One vector is turned by the same rotation once a tick. Each row is the vector after some number of ticks, and that number follows the row.
The counts run from 0 to 217.
-303,-105,-205,-226,-170,16,-10,285,106,61,-86,-24,113,45,-20,123,-80,-74,237,59,58,-8,-5,224,-94,147,-26,-126,-47,75,193,-37,-353,42,184,350,-38,-10,-74,121,74,-163,-221,-362,107,-63,275,133,-136,-240,48,-94,-6,-24,133,-274,215,154,8,115,59,-74,356,245,93,53,-230,-109,-303,127,-172,-295,51,2,-142 : 2
-307,222,-323,-257,-122,16,89,246,295,88,74,-78,140,-98,37,113,170,-276,-146,131,-90,115,223,-20,-146,-108,84,-54,-200,-85,300,175,-182,88,191,126,15,-46,-416,-151,-317,-203,-138,-194,43,-102,135,-36,97,-155,-167,-133,-107,-45,184,-87,16,43,-129,-86,-66,-65,159,-121,-4,59,-213,-179,-140,-159,15,-238,148,50,-165 : 168
-292,123,-316,-261,-134,-41,5,207,208,150,155,39,157,-108,125,246,-46,0,13,131,-5,132,282,-30,52,-94,-7,-104,-191,-109,239,-55,-246,127,123,149,-224,-99,-531,-328,-267,-186,-107,-85,-41,-51,128,-20,-111,15,-9,10,-35,-71,316,-45,-8,123,32,20,113,-144,128,-63,149,-147,-138,-88,-157,-31,104,-132,252,39,-291 : 101
-391,32,-83,-167,-50,113,75,204,160,172,-3,-128,60,30,18,31,27,-202,-27,33,118,11,195,111,-133,98,-29,-228,-111,-39,221,179,-381,89,205,266,110,176,-219,67,-109,-168,-237,-257,77,-16,206,91,16,-225,4,-83,-115,-79,82,-79,169,125,-99,56,6,38,297,101,117,121,-361,-29,-285,20,-29,-358,128,193,-133 : 171
-421,153,-66,33,-23,-4,-4,102,186,35,-31,50,352,-50,160,217,-58,-113,37,185,110,26,-9,18,-53,172,22,59,-124,-124,67,-46,-69,46,33,123,-15,157,-149,176,-117,-214,-336,-303,187,57,43,140,-102,-309,-138,3,-161,-189,-188,-227,18,41,75,83,60,-132,382,150,112,20,-86,-72,-384,24,-106,-225,267,-83,-234 : 28
-266,5,-147,-219,-177,-73,-49,110,160,-10,-30,-145,282,135,180,255,-182,28,186,155,-161,268,51,-22,-134,-97,195,-171,-89,-32,274,-154,-62,0,-43,294,-80,90,-237,-218,-256,-182,-135,-254,125,-119,224,118,-21,-64,71,-132,-176,-101,62,-224,88,199,86,13,20,-95,278,111,-145,-156,-93,-284,-227,127,49,-132,119,-226,-97 : 117
-255,208,-353,-383,-130,17,57,149,318,45,137,-155,322,12,-48,66,-47,-122,10,100,-46,59,-59,-37,78,162,147,16,-244,86,113,-2,-94,139,94,122,-160,-103,-224,-166,-152,-234,-264,-383,120,-129,114,-26,-77,-152,-109,1,-113,-33,-79,-137,115,88,66,-55,122,-121,414,173,-7,-89,68,-95,-65,61,-107,-222,140,-139,-296 : 177
-269,74,-396,-347,-73,-91,39,115,273,162,-55,-216,116,25,189,199,-64,11,57,45,24,111,-89,-70,-1,-69,73,-199,23,-53,289,11,-309,-51,-19,169,21,117,-486,-58,-98,-248,35,-194,156,15,187,-58,-141,-162,-84,-89,-218,-242,113,-278,-22,11,86,-125,192,-103,353,15,223,-130,103,-101,-215,-60,63,-128,99,105,-59 : 15
-241,-4,-260,-136,-169,-61,-48,23,213,-27,-65,148,364,-82,268,200,-273,-78,125,-19,26,-27,-56,98,154,166,95,-142,-93,-4,61,-63,-228,80,118,261,26,-32,-335,96,-206,-61,-184,-218,317,51,163,-16,-247,-61,29,-57,-60,-158,-21,-194,119,89,137,-11,32,-100,391,184,184,-74,-18,137,-334,74,-41,-238,179,-15,-208 : 96
-203,203,-434,-297,-125,-77,92,232,219,58,48,70,173,-236,68,214,13,-229,-8,269,-83,-17,265,76,3,111,84,18,-249,38,267,19,-130,75,173,130,-183,-12,-234,-49,-416,-151,-126,-318,69,-152,103,-33,43,-104,-90,21,-114,-12,11,-206,-78,42,91,-16,100,-136,222,-120,-24,-102,57,-105,-181,28,-66,-219,100,-145,-264 : 8
-153,177,-473,-329,-158,-164,54,228,260,28,8,38,204,-241,96,175,-53,-209,23,183,-159,26,93,87,33,58,95,54,-208,-1,275,-66,-92,22,149,158,-116,-56,-206,-62,-296,-210,-124,-346,79,-174,54,-36,71,-110,-165,-34,-186,-4,53,-197,-43,38,97,-120,109,-137,267,-67,-63,-133,89,-161,-136,94,-96,-152,108,-172,-198 : 7
-371,-15,-189,-240,146,11,116,26,155,-6,-53,-9,189,27,124,239,-74,-128,82,148,-7,46,155,45,-171,51,-69,-211,-140,74,373,-150,-243,73,188,128,-18,132,-428,-210,-342,-100,-21,-311,71,7,119,-16,48,-101,44,0,-158,-141,148,-11,-94,183,-38,-141,163,-69,195,-42,-95,-61,-209,-181,-386,24,235,-77,149,161,-203 : 57
-279,32,-276,-203,-276,41,-117,160,129,243,-8,-40,156,-8,90,179,-103,-225,86,207,-224,162,4,-143,-32,169,103,-123,-245,-23,145,-109,-68,-145,147,202,48,-152,-281,-23,-331,-163,-237,-146,183,-2,254,-4,-23,-12,-62,-18,-59,-218,166,-170,17,119,104,-47,125,-73,209,197,63,21,-53,-122,-288,-146,324,-2,227,-177,-169 : 32
-217,55,-112,-172,-218,-18,-152,217,64,207,-26,53,162,-93,108,276,-108,-69,125,262,30,62,203,113,-162,180,-59,-68,-61,40,198,-207,-252,-22,65,362,-315,102,-117,-23,-99,-227,-145,-182,38,-94,141,228,-149,-61,146,-27,54,-41,230,-185,44,243,199,165,136,-69,160,86,132,11,-232,-209,-296,218,-14,-239,186,-80,-210 : 69
-244,-101,-250,-130,-17,-104,-50,28,171,19,-61,-51,140,75,16,272,40,-104,128,-19,195,42,21,32,-123,164,109,-266,-5,-149,241,3,-377,22,234,85,171,127,-216,-94,-95,-177,-238,-294,232,53,316,142,-223,-187,23,28,-140,-278,199,-88,-147,-5,40,15,14,-51,255,248,-23,6,-185,-185,-334,16,-52,-131,132,35,-24 : 206
-356,114,-131,-47,-139,66,-106,89,197,126,-62,32,333,-61,203,186,-127,-255,-36,171,-61,26,-80,-52,-22,300,126,-29,-179,-69,62,-172,-40,-79,89,148,141,-35,-190,169,-349,-123,-229,-230,288,-2,120,0,-39,-183,-91,-76,-127,-228,-72,-187,-17,97,109,-55,66,-73,332,275,93,5,-102,-56,-403,-113,144,-76,300,-78,-199 : 30
-213,-118,-312,-359,-245,-88,65,210,234,186,-9,42,213,-61,10,70,-11,-91,54,159,-123,101,2,220,-50,24,117,195,-102,-48,191,20,-202,81,189,340,-209,-6,-460,-31,-135,-358,-206,-125,49,-128,81,62,-24,-170,-173,-136,-73,10,300,-63,64,89,-157,-66,-17,-62,174,41,-36,74,-79,-52,-204,23,-203,-221,96,-70,-356 : 212
-202,68,-215,-54,-112,-67,56,160,181,-31,-63,145,327,-66,104,169,-9,-117,62,96,32,36,136,92,-155,72,213,96,-223,-230,69,62,-96,239,131,167,77,143,-303,-58,-333,-152,-377,-254,190,-41,128,106,8,-200,4,-61,-241,-148,133,-120,-52,12,-87,-24,-108,-212,182,36,-20,-5,-253,9,-337,-179,-142,-95,159,-49,-186 : 121
-277,144,-274,-291,-240,7,101,332,217,297,53,-55,36,-83,-9,39,121,-320,-74,-8,110,38,286,5,-119,116,-1,-21,-155,-83,184,121,-224,89,198,268,37,183,-158,-8,-175,-293,-279,-149,76,-67,113,65,-65,-182,-5,77,-109,-117,175,-62,95,118,-2,77,59,-10,226,-2,151,127,-295,-10,-88,-91,-104,-253,207,108,-164 : 44
-343,138,-214,-278,-105,7,18,147,289,65,25,-181,207,73,105,157,-85,-234,59,-87,9,17,-37,-45,-34,200,3,-300,-18,184,309,-31,-239,-56,81,217,144,37,-97,-81,-84,-58,-22,-401,215,-35,157,-38,-99,-167,49,-62,-79,-119,-13,-183,113,183,152,-59,138,-48,469,182,-10,-42,-141,-206,-136,137,20,-253,186,105,-40 : 48
-347,116,-159,-254,-95,-8,23,241,294,87,14,-180,197,16,67,186,-1,-289,33,-121,82,-68,53,-33,-40,218,-80,-287,-45,73,311,11,-294,-44,200,181,194,89,-31,-14,-107,-92,-93,-441,165,12,159,-12,-120,-196,62,19,-95,-176,30,-104,56,128,132,21,98,-70,448,200,11,-33,-278,-218,-182,123,16,-230,207,162,6 : 47
-193,69,-292,-397,-227,-44,48,27,246,121,13,-135,350,47,80,92,-141,-116,-3,98,-17,86,-30,79,26,119,219,-19,-54,130,143,-22,-143,139,26,267,-193,98,-298,-151,-216,-193,-179,-263,176,-91,160,18,-107,-40,-11,-62,-134,-78,1,-169,204,209,203,-86,57,-30,356,185,13,-44,47,-83,-44,154,-107,-313,69,-150,-307 : 51
-299,115,-276,-422,-197,-104,61,199,348,165,0,-285,264,100,62,30,-156,-155,87,-99,-99,114,-173,-17,38,49,45,-91,-55,19,251,-54,-114,-39,55,211,75,8,-199,-70,-20,-258,-81,-345,164,-94,102,-26,-102,-171,-164,-33,-228,-134,-37,-202,161,96,52,-42,168,-4,524,202,18,-126,-47,-99,-82,67,-17,-128,170,28,-130 : 175
-288,173,-352,-158,-164,-12,-95,284,170,130,24,-10,104,-150,111,256,-3,-264,89,128,-82,89,123,-135,-55,185,-3,-173,-238,-90,195,-75,-158,-136,186,49,82,-173,-63,-14,-240,-146,-182,-286,149,-74,249,23,-83,-116,-40,53,-93,-251,116,-244,-100,-4,139,52,114,-164,259,148,129,-46,-72,-222,-246,-108,188,7,281,-95,-30 : 158
-412,80,-168,-207,-69,154,110,240,167,129,70,-71,24,-7,-18,126,164,-246,-61,97,70,62,240,55,-179,36,17,-184,-187,7,247,221,-367,108,174,228,-20,132,-300,25,-193,-185,-231,-222,10,-64,185,40,93,-230,-18,-43,-63,-69,127,-48,141,136,-140,15,-2,-4,229,10,106,100,-368,-87,-279,-25,-10,-381,145,116,-173 : 170
-243,165,-183,-319,-237,9,-48,343,143,299,41,-130,61,27,3,156,-16,-105,69,126,-115,102,51,-91,-169,100,-78,-37,-16,46,300,-132,-220,-75,82,261,-170,-31,-229,-182,-59,-261,-42,-198,-46,-94,194,152,-90,-109,22,-92,64,-93,379,-193,45,159,123,-38,280,-70,218,115,165,1,-256,-164,-135,-78,153,-61,179,86,-168 : 193
-276,82,-115,-126,-229,-238,-89,224,140,170,-108,-10,281,-74,269,275,-121,-72,109,140,59,93,171,126,-158,71,19,-18,-43,-151,246,-253,-142,-78,1,289,-61,305,-48,-24,-158,-214,-94,-233,123,-88,37,236,-139,-104,29,-12,-146,-163,101,-200,-69,126,238,154,106,-68,200,42,85,-91,-138,-193,-316,238,-185,-171,198,-6,-61 : 71
-168,106,-301,-310,-155,-11,132,168,30,234,5,-120,57,-162,94,162,-99,-134,-7,181,52,53,375,105,-135,127,-3,-169,-234,-6,248,-34,-255,122,155,242,-208,249,-177,7,-300,-147,-154,-189,-34,-177,210,40,76,-48,62,15,-147,-108,79,-96,70,229,232,150,98,17,213,-43,55,-94,-71,-38,-279,232,28,-250,26,1,-234 : 136
-354,10,-129,-15,-53,-151,-173,261,289,-126,-32,158,297,54,294,252,-46,-155,95,43,-6,12,17,149,-12,-108,63,-65,26,-57,325,-63,-172,-40,37,222,104,50,-313,-94,-170,-37,-157,-332,247,72,107,97,-155,-129,-18,-208,-83,10,244,-183,47,18,-73,-85,-61,-91,199,116,69,-19,-256,-139,-311,36,-127,-250,208,67,-69 : 38
-228,111,-285,-210,-58,74,12,44,233,59,103,85,351,-80,35,104,8,-193,-17,150,25,-79,160,111,13,227,60,22,-265,129,73,-105,-204,205,271,126,-182,-29,-219,-143,-305,-112,-372,-369,83,-93,149,27,-25,-79,-35,29,-26,-22,31,-59,76,117,103,-53,-9,-60,345,217,14,-88,-123,-18,-248,126,-56,-259,146,-102,-401 : 179
-321,61,-235,-156,96,-10,86,-13,174,70,42,-19,267,-24,154,215,-50,-171,28,52,-20,-7,217,56,-109,98,-63,-127,-150,-12,352,-179,-240,50,196,50,28,139,-409,-245,-344,-77,-121,-344,60,-11,65,-24,6,-54,-23,60,-175,-154,196,58,-193,88,-10,-121,71,-133,240,13,-130,-115,-261,-140,-356,83,142,-25,178,145,-236 : 56
-236,-200,-274,-309,-182,-100,7,121,197,13,-31,-4,271,65,78,122,-94,-53,85,152,-194,129,-168,172,-48,-3,200,54,0,55,240,28,-190,21,59,308,-139,-135,-461,-58,-126,-262,-21,-257,178,-72,223,-44,-44,-135,-126,-207,-83,-62,220,-216,111,95,-129,-175,75,-87,246,119,-74,56,-75,-209,-235,-8,-21,-211,92,-45,-263 : 210
-246,208,-60,-25,-101,69,-70,115,171,161,70,-120,343,-72,-17,215,-72,-133,-32,9,158,-29,123,-55,-168,342,18,-139,-182,-45,139,-179,-194,57,189,109,0,-79,-46,-77,-118,-115,-283,-335,125,-101,253,147,-132,-158,42,14,49,-214,130,-91,68,119,174,151,47,-96,293,346,78,-10,-374,-129,-305,77,0,-126,273,-20,-141 : 113
-219,50,-217,-170,-3,43,-13,61,173,86,68,80,331,-21,122,133,-111,-112,33,106,37,-120,203,167,-35,276,11,-39,-247,69,165,-216,-238,155,300,125,-109,19,-241,-139,-327,-58,-345,-359,61,-64,112,47,-21,6,-9,25,-24,-11,135,66,35,113,139,-6,-5,-14,262,227,28,-114,-204,74,-329,179,40,-212,141,-54,-383 : 180
-175,160,-293,-245,-175,-189,52,336,292,-19,-26,31,295,-122,29,115,-77,-101,72,-136,34,-98,-7,169,-49,108,40,87,25,-66,253,-16,-230,113,166,258,-18,-31,-161,-29,32,-179,-147,-382,180,-110,101,83,-186,-219,-43,-130,-99,8,158,-216,76,8,64,12,46,-201,403,157,127,-70,-182,-30,-102,89,-323,-179,146,91,-115 : 130
-272,225,-88,-66,-128,-84,-37,142,255,8,-99,-34,460,-90,236,280,-50,-278,-105,146,-54,-59,21,111,-207,178,158,28,3,9,309,-115,28,-43,-54,219,-28,193,-91,82,-312,-187,-71,-341,216,-81,14,17,56,-210,-36,-164,-156,-142,31,-265,-51,104,187,-110,58,-84,265,82,-16,21,-190,-196,-273,116,-156,-177,184,-36,-106 : 199
-265,139,-266,-319,-291,-14,82,335,264,220,6,-32,112,-52,110,48,39,-311,-84,161,-177,155,99,1,-153,-29,97,87,-122,-47,269,157,-116,28,43,387,-16,57,-365,2,-297,-292,-151,-96,71,-166,30,-35,95,-126,-60,-117,-88,-31,184,-170,177,159,-47,-59,56,-19,156,-134,52,114,-229,-17,-86,-150,-9,-289,169,-9,-215 : 42
-271,210,-173,-113,-7,83,-19,67,221,103,103,-19,354,-101,52,68,53,-18,-155,122,107,-56,-27,164,-19,131,71,71,-48,-36,159,17,-316,170,141,94,-242,-65,-459,-3,-100,-210,-213,-218,70,-67,172,42,-132,-171,-171,-161,71,-90,230,-89,28,-22,-13,-93,30,-65,268,230,243,-26,-169,-1,-295,-66,-106,-300,153,122,-353 : 19
-424,188,57,-10,-32,12,17,185,212,24,-49,3,269,22,332,195,-173,-26,-17,16,93,45,110,133,-114,-59,-52,-142,7,-129,302,-87,-247,53,-42,288,7,236,-350,33,-72,-86,-34,-228,111,15,59,104,-64,-221,76,-166,-96,-65,84,-137,140,138,26,58,58,-100,262,17,158,-87,-346,-58,-373,87,-72,-197,236,307,-102 : 105
